(in the rows, 128 means zero)
Each run below is a few steps of one of 7 hidden systems, one row a step.
T, run 1, 10 rows:
[[103 151 173 130 173 142 122 130 150 124  64 132 117 183 128 137 145  77]
 [114  89 146 158  84 165  74 140 115  81 172 122 130  92 111 157 140 114]
 [144 140  81 137 110  54 161 149  95 146 162 125 162 152 132 129 133 172]
 [159 133 178  92 165 137 174  80 178 143  99 107 139 131 161 140 117 137]
 [ 90  90 124 127 128 161  91 159 144 129  97  98 119 104  86  90 165  78]
 [115 163  92 159  82 132 124 159  89 109 159 116 128 131 122 156  54 130]
 [160 143 102 111 170 107 119  93 144 106 141 140 143 168 201 113 148 169]
 [121  93 177 118 122 161 133  90 139 156  93 114 115 164  63 141 175 136]
 [108 111 113 142 100 136 110 168 137 165 178 103 100  50 120 127 105 134]
 [109 197  96 161 138  85 154 129 127 144 110 141 148 162 175  98  97 117]]
X, run 2:
[[169 118 151 106 168 142 146 101 166 112  71 158 168 124 157  92 121 100]
 [ 90 111  98 145  94 173 104 123  75  99  87 111 106 138  76 133 142 106]
 [134 153  95 112 119 107 124 160 119 139 209 120  92 113 133 144  82 171]
 [168 134 159 118 182  84 148 124 153 147 106 172 152 172 162 123 161 140]
 [102  97 169 151 114 198  95  91 132 114  89 128 106 103 112 142 155  95]
 [ 82 150  77 158  82 101 119 147 110 126 185  91 127  97 137 109 119 131]
 [180 149 156 107 135  85 184 131 150 158 132 156 171 148 121 120  88 146]
 [144  93 131  90 165 167 122 107 115  82  60 147 120 114 125 120 160  96]
 [ 72 138  99 155 101 141  94 170  93 134 149  94  77 138  95 160 126 122]
 [164 155 135 134 142  91 128 149 164 145 190 145 147 131 183 134  89 164]]
G, run 3:
[[136 130 156 127  97 123 140 178 128 118 140 106 169 177  62 154  86 112]
 [177 103  99 106 135 150 125 117 109  73 131 145 138  68 180 139  95 137]
 [110 121 124 107 161 115 115 167 107  99 116  81 116 201 115 171 170 126]
 [137 107 148 141 113 172  86 108 181 126 189 101 125  92 163 134 107 156]
 [121 122  69 162 125  81 134 169 112 147 109  95 177 156 154 108 161 141]
 [144 154 159 120 103 144 169  59 147 128 147  97 142 151 135 160  82 165]
 [110 115  54  85 133 118 130 112 110 102 123 101 122 104 122  62 164 128]
 [143 149 133 105 140 138 134 155 151 180 143 115  94 180  90 143  74 161]
 [115 147  77 151 148 146 105  99 125 129 109 153  96  88 204  99 120 131]
 [ 84 162 138 156 114 107 119 121 112 151 134 133 109 213  87 136 161 137]]
E, run 4, 10 rows:
[[147 123 137 113 146 106 120 100 151 186 167 156  95 160 122 122 165 194]
 [135 113 155 143 166 156 122 103 180 181  84 151 111  89 174 107 143 122]
 [ 70 167 123 188 106 117 133 131 106 151  97 156 114  91 138 107 125  77]
 [138 170 111 126  90  98 159  94  96 114 169 181 134 107 114 108  81 142]
 [182 120 121  73 161 114 166 114 112 138  89 177 128 160  93 111 127 152]
 [131 108 190 116 158 148 139 166 131 159  92 147  87 108  98 177 129 102]
 [108 152 137 134 158  93 103 194 128 106 164 154 106  89 162 139 123  83]
 [163 142 133 161 117  90 126 150 136  99 142 167 209 157 151 113 107 118]
 [165  75 133 116 108 116 172 115  93  97  88 117 187 107 112 150 154 132]
 [112 112 137  88 126  98 171 175 125 154 138  59 119 107  80 148 139 125]]
D, run 5, 10 rows:
[[156 149 130 102 186 133 134 111 160 162  87 186 105 145 152  83 114 128]
 [ 78 145 155 151 121 139 151 126  86 137  69 118  96 136  98 176 140  86]
 [ 92 167 117 134 100  90 128 133 114  98 198 142 123  74 138 104 113 103]
 [189 121 150 113 148  90 149 131 131 124 115 203 177 154 122 112 132 136]
 [133 120 157  87 153 182 153 102 119 107  73 119  88  98 119 161 106 101]
 [ 79 133 131 117 136  84 125 196 116 107 156  90 120 102 113 136 163  83]
 [177 140 156 151 120 107 131 159 152 122 173 157 176 127 157 148  67 136]
 [160  84 125 121 158 169 115 106 128  89  59 140 150 112 166 126 151 112]
 [105  89 151 108  96 136 142 136 110 115 149  55 121 103  80 174 157 129]
 [145 137 104 112 146 102 116 177 181 148 188 101 142 111 159  91  98 146]]
U, run 6:
[[148 121 173  63 158 107 134 155 127 108 178 157  90 115  89 152 135 126]
 [125 130 141 136 181 134 105 189 178 168  95 143 111 108 160 107 119  87]
 [105 126 132 206  94 150 111 146 114 118  94  95 167 143 154 171 120 104]
 [135 111 112 115  94  95 134 104 102  58 173 110 184 114 131 121 160 136]
 [179  92 154  76 145  95 165 140 153 166 135 144 148 124  82 110 143 154]
 [144 129 127 102 171 161 151 159 139 150  70 104  97 106 149 155  78 114]
 [ 71 155  92 148 129 133 100 158 116 103 124  59 116 173 139 139 136 106]
 [153 113 116 143 100 134  82 108 156 102 191 121 174 162 138 107 133 168]
 [172  74 125 113 138 126 151  81 126 166 101 148 133 101 139 124 174 182]
 [102 145 157 100 139 127 177 119 119 157 126  86  68  95 120 181 113 128]]
E, run 7, 10 rows:
[[126 160 169 176  88 136 138  62 120 121 155 155 134 130 155 166 102 148]
 [124 114 100  86 144  97 139  84 111 121 121 161 118 118 109  66 198 139]
 [146 116 153 150 112 143 146 148 157 222 112 144 119 115  89 128  90 145]
 [112 163 108 107 171 131 143 125 106 102 100 140  81  78 187 137 103  99]
 [107 176 163 151 117  98 124 138 125 121 141 179 142 191  86 115 120  97]
 [192  74 128 106 122 144 119 119 105  94 142 183 142  77 123 135 126 150]
 [131 122 120 129 164  71 163 182 114 183  91 117 129 154 130 150 166 136]
 [125 143 201 121 126 134 152 123 171 113 151 106 143  74 149 152  91  88]
 [117 129  73 118 132 110 108 176 109  80 114 136 158 137 111  69 131  85]
 [170 113 139 150  83 140 142 142 105 126 139 120 162 156 100 189  78 165]]
J, run 8, 10 rows:
[[143 103 177 142  85 157 127 151 140 101 130  98 181 141  82 165  91 107]
 [165  75  65 105 125 117 135 143  87 106 123 117 144  74 146 126 146 157]
 [117 161 131  96 143 120 162 105 122 127 137  63 102 179 140 183 116 160]
 [127 104 128 121 141 151  77 159 195 109 159  78 156 127 146  93 132 109]
 [125 105  75 165  84 122 132 140  93 161 100 108 159 170  86 120 142 162]
 [136 133 108 139 110 164 110  65 134 123 171 119 100 101 179 142 100 182]
 [115 138 138  88 142 106 152  74 170 133 128 106 148 162 110  63 170 129]
 [135 108 126 138 113 193 106 149 157 177  99 127 107 125  78 110  75 127]
 [117 154  45 136 145 112 110 114  92 128 118 169 101 129 165  80 139 143]
 [120 169 185 137 129 139 118  80 148 127 151 163 110 196 114 144 120 136]]
J, run 9, 10 rows:
[[118 180 157 107 137  92 162  80 180 123 168 104 150 135 159  98 114 127]
 [148  94 149 130 122 175 122 142 163 135  64 121 173 137  87  96 109  90]
 [126 113  52 123 120 151 112 135  58 118 106 149  80 106 112 133 124 146]
 [127 183 138 102 158  97 126 103 135 113 188 141  94 178 157 144 119 159]
 [145  97 186 143 151 133 103 149 197 155 117 135 166 147 125 105 160 109]
 [ 99  96  99 174  94 140 129 144  83 174  84 133 109  84  99 133 151 125]
 [106 191 114 130 112 103 153  85 106 108 178 138 101  98 163 134  87 138]
 [161 135 180  96 151 120 147 110 177  98 117 144 186 159 121  98 119  97]
 [146  68 121 119 138 172 114 170 103 139  65 139 110 110  83 144 136 116]
 [ 99 162  80 120 145  95 123 147  80 124 164 130  61 119 158 157 133 150]]
T, run 10:
[[162  93 110  81 122 147 119 162 102  50 135 112 159 127  92 137 108 113]
 [162 113  98  94 165 110 128 192 109 121 127  96 123 174 134 177 120 159]
 [110 132 173 129 166 131 120 145 160 133 131  70 108 163 165 191 152 130]
 [ 85 116 159 174  96 122  96 141 165 131 163  70 161 140 126 132 167 114]
 [132 126 107 168  65 116 154 111 138 140 146  77 199 124 138 118 101 152]
 [142 126  81  95 134 140 164  77 146 132  96  74 152 126 155  82 117 151]
 [109 130  98  91 138 188 112 112 141 129  95  88  89 154  88  98 104 122]
 [112 140  84 151 125 172  61 152 128 138 157 131  75 150 134 127  91 152]
 [113 160 113 177 128 120 103  90 119 160 146 159 100 177 168 142 147 175]
 [116 123 171 144 107 133 136  44 151 167 149 151 114 113 119 112 172 159]]
U, run 11, 10 rows:
[[159 106 159  94 122 155 127  96 175 112 185  82 136 105 145 150 105 162]
 [113 113  79 116 146 114 152 126 141 194  94  87 113 101 140  82 163 149]
 [124 165 130 141 100 144 151 108 130 148 146  80 117 167 131 178  64 162]
 [109 150  69  96 141 134 118  67 131  98 128 118 116 145 145  60 146 138]
 [134 114 144 138 103 155 109 105 131 182 147 147  92 169  69 138 129 183]
 [126 152 104 123 154 142 123  90 114 125 132 165  68  77 192 130 113 143]
 [ 62 170 163 165 118 104 131 109 130 172 128 134  97 163 104 125 168 111]
 [132 151 140 153  89 161 114  91 142 105 160 172 139  86 133  99  67 112]
 [118 126  99 146 118  90 149 126  72 152  86 191 127 130  93  98 167 124]
 [146 155 188 109 132 134 136 135 110  90 150 174 107 136 106 181  80 107]]
D, run 12 (10 x 18):
[[128 151 142 145 157 102 129 167 168 143 116  81 166 197 167 145 124 123]
 [120 119 123 185  83 199  82 116 138 105 112 120 153 122 139 126  85 112]
 [135  70  78 133 105 119 103 120  87 123 147 134 129 100 118 117 194 171]
 [150 135 139  84 139 115 160  86 160 162 166  91 117 161 129 138 125 194]
 [ 95 150 120 138 155 157 106 142 179 167  81 105 116 168 127  80 117  98]
 [ 96 136 101 201  74 137 109 152  74 147 122 141 117 131 106 156 111 133]
 [133 149  88 123 121 101 125  65 104  98 174 163 124 120 169 103 150 171]
 [139 124 174  93 143 127 146  79 154 147 109 150 130 183  73 103 158 136]
 [ 92 149 131 122 136 156 133 149 133 177 107 129  57  88  96 118  94  98]
 [101 169 101 166 132  57 145 172  82 134 131 151 128 134 160 144 139 113]]
G, run 13 (10 x 18):
[[ 75 189  85 155 115 112 136 157 114 135 120  93 124 170 124 115  87 103]
 [151 159 108 127 107 141 110  70 118 101 171 185 119 147 135 107  90 167]
 [132  99  90 106 153 110 127 116  91 158 102 151  90 148 110 121 200 172]
 [100 146 181 128 144 136 142 114 175 198 144 106  71 102 131 147 125 132]
 [ 92 159 110 167 125 107 119 138 152 142 112 152 153 107 147  52 125  77]
 [147 145 148 155  88 134 150 109  99 135 102 184 150 175  71 137  88 132]
 [135 104 121  94 131 127 148  96  72 101 121 168  87  59 119 142 154 129]
 [110 132 174  89 180 105 120 186 152 140 136 129  88 145  96 142 157  95]
 [142 111 162 172 133 173  83 145 179 139 114 160 144  96 164 115  99  96]
 [109 123 119 193  88 108 131 154  72 112  92 134 173 145 120 161 145 106]]
X, run 14 (10 x 18):
[[170 117 150 178 113 122 126 148 170 181 132 170 177 111 152 109  93 140]
 [133 123 119 134 111 137 166  62  86  82  70 134 160 107 153 137 139 115]
 [ 90 144 132  84 107 124 136 133  99  97 169 106  89 129  50 131 124 110]
 [162 118 108 109 173  93 113 212 154 163 151 153 123 111 142 105 116 131]
 [145 125 153 173 150 148 132 127 117 138  52 146 144 157 174 179 129 119]
 [ 94 135 142 133  93 163  96  82 117  53 174  96 119 127 130 153 131 120]
 [134 109 119 119 106  68 134 159 138 154 194 119 159 122  88  97 160 157]
 [165 104 155 112 158 128 180 131 148 178  67 132 137  82 147 138 118 127]
 [ 78 160 111 126 141 160 124 116 113  79  80  83 112 147 142 132 122  75]
 [134 135 107 129  98 140  84 166 141 117 193 119 134 172  85 116  82 149]]

Which system made each run below?
run 15 (2 x 18):
[[ 93 171 209 126 127 122 156 126 159 130 127 124 128 141  91 137 108  72]
 [148 105 115 134 109 151 101 141 124  91 119 187 157  83 107  74 108  90]]

G
run 16:
[[137 143 113 144 102  95 129  96 128 131 142 177 174 177  98  63 143 143]
 [185  88 135 112 119 166 156  87 124 153  94 156 126  86 119 140  99 163]]

T
run 17:
[[139 106  93 128 168 151 105 145 167 160  70 138 134 121 152  60 140 114]
 [106 149  95 178  90 174 124  98  95 146  87 118 111 162 124 149  86 143]]

X
run 18, 2 rows:
[[ 91 124 132 125 135 171  91  91 155 156 121  98  79 176  99 115 166 146]
 [105 132 100 172  95 120 119 141 142 199 163 131 108  74 131  94 115 149]]

G
run 19 (2 x 18):
[[139 109 144 162 130 114  81 192 153 100 142 137 189 156 136 121 142  96]
 [181  63 145 142 120 128 129 139 124 103 103 131 199 103 149 155 152 130]]

U
run 20, 2 rows:
[[136 115  85  98 139 148 137 149 107  92  79 136 131  70 127  93  97  82]
 [118 165 129 142 107 105 147 176  85 131 131 130 125 184  81 174  85 122]]

E
run 21, 2 rows:
[[118 108 149 173  71 160 109  90  87 104 152 133 120 114 118 190 135 151]
 [117 142 122  97 141  66 150 112 117 119 177 160 115  74 143  94 169 129]]

U
run 22:
[[123 144  95 151  70 135 144  48 109 132 153 120 139 127 131 110 112 177]
 [155 128 142  78 136 154 150  51 176 127 132 126 134 129 121  80 110 150]]

J
run 23:
[[141 126 122 124 127 142 121  67 190 146 146  89 159 160 156  83 133 169]
 [127 103  98 121 105 153 144  67 139 170  93 106 133 138  94  73 153 162]]

X
run 24 (2 x 18):
[[119 138 158 112 130 120 170  94 108 147  85 187 103  93  85 105 138  97]
 [ 88 161 107 129 139 131 109 166 102 107 120 166  82  88 118 103 101  66]]

X
run 25, 2 rows:
[[110 175 163 120  96 128 174  92 120 135 117 144 126 154  65 123  82 108]
 [139 120  95  89 138 137 120 121  98 102 125 194  94  72 102  80 121 114]]

G
run 26, 2 rows:
[[101 176 125 164 135 108 164 137 109 138  73 144 130 100 168 130  96  78]
 [108 160 159 124 107 136 117  93 106  64 142 171 129 166  83 122 122  94]]

G
run 27, 2 rows:
[[101 120 199  92 137 134 126 123 144  76 148 108 116 108  94 149 161  79]
 [131 103 112 142 121 122 104 202 160 161 148 132 146  78 116  83 111 107]]

U
run 28 (2 x 18):
[[109 110  59 122 142 135 108 117 120 169 112  99  88 144 131  97 176 173]
 [ 88 177 123 157 111 145 103  94 164 167 171 109  94 166 135 109 104 155]]

J
run 29, 2 rows:
[[113 155  80 157 138 148  94 118  82  80 115 139 102 143 193 156 116 128]
 [122 133 145 105 130 114 112  72 114  95 172 142 110 187 107 137 180 164]]

T
run 30 (2 x 18):
[[161 119 190 118 135 114 145 143 129  87 143 116 167 166 128 202 123 128]
 [142  59 135 111 143 125 121 173 129 117 125  82 144  74 137 157 176 123]]

J
run 31:
[[139  92 125 136 113  87 155 179 152 174 144  69 174 102 126 133 145 148]
 [123 141 115 108 132 139 161 130 160 108 110  45 159 103 165 122  85 102]]

E
run 32:
[[102 145 136 135 124 113  84 123 175  98 206 115 142 112 161  90 147 115]
 [174  98 109 155 113 117 129 143 144 165 104 136 194 181 112 101 131 166]]

G
run 33, 2 rows:
[[129 119 134 171  77 186 126  84 105 138  80 162 134 134  89 131  98 128]
 [129 120  65 103 130 119 121 107  94 120 164 150  83  65 150 102 144 161]]

T
run 34, 2 rows:
[[163 117  55  96 124 150 143  92 111 105  97 126 148 114 141  79  95 150]
 [109 141 143 128 122 143 155 118 102 161  84 109  95 190  74 169 123 137]]

E
run 35, 2 rows:
[[174  72  71  95 142 158 120 150 126 133 105 112 127  81 138 111 114 154]
 [127 119 110 107 144 114 136 151 114 118 128  50 129 185 136 183 149 159]]

D
run 36, 2 rows:
[[131  94 158 163  80 129 109 158 157 178 175 118 150 122  75 130 126 150]
 [132 141  94 170 117 100 167 129 130 177 106 111 157  83 192 122 104 144]]

T
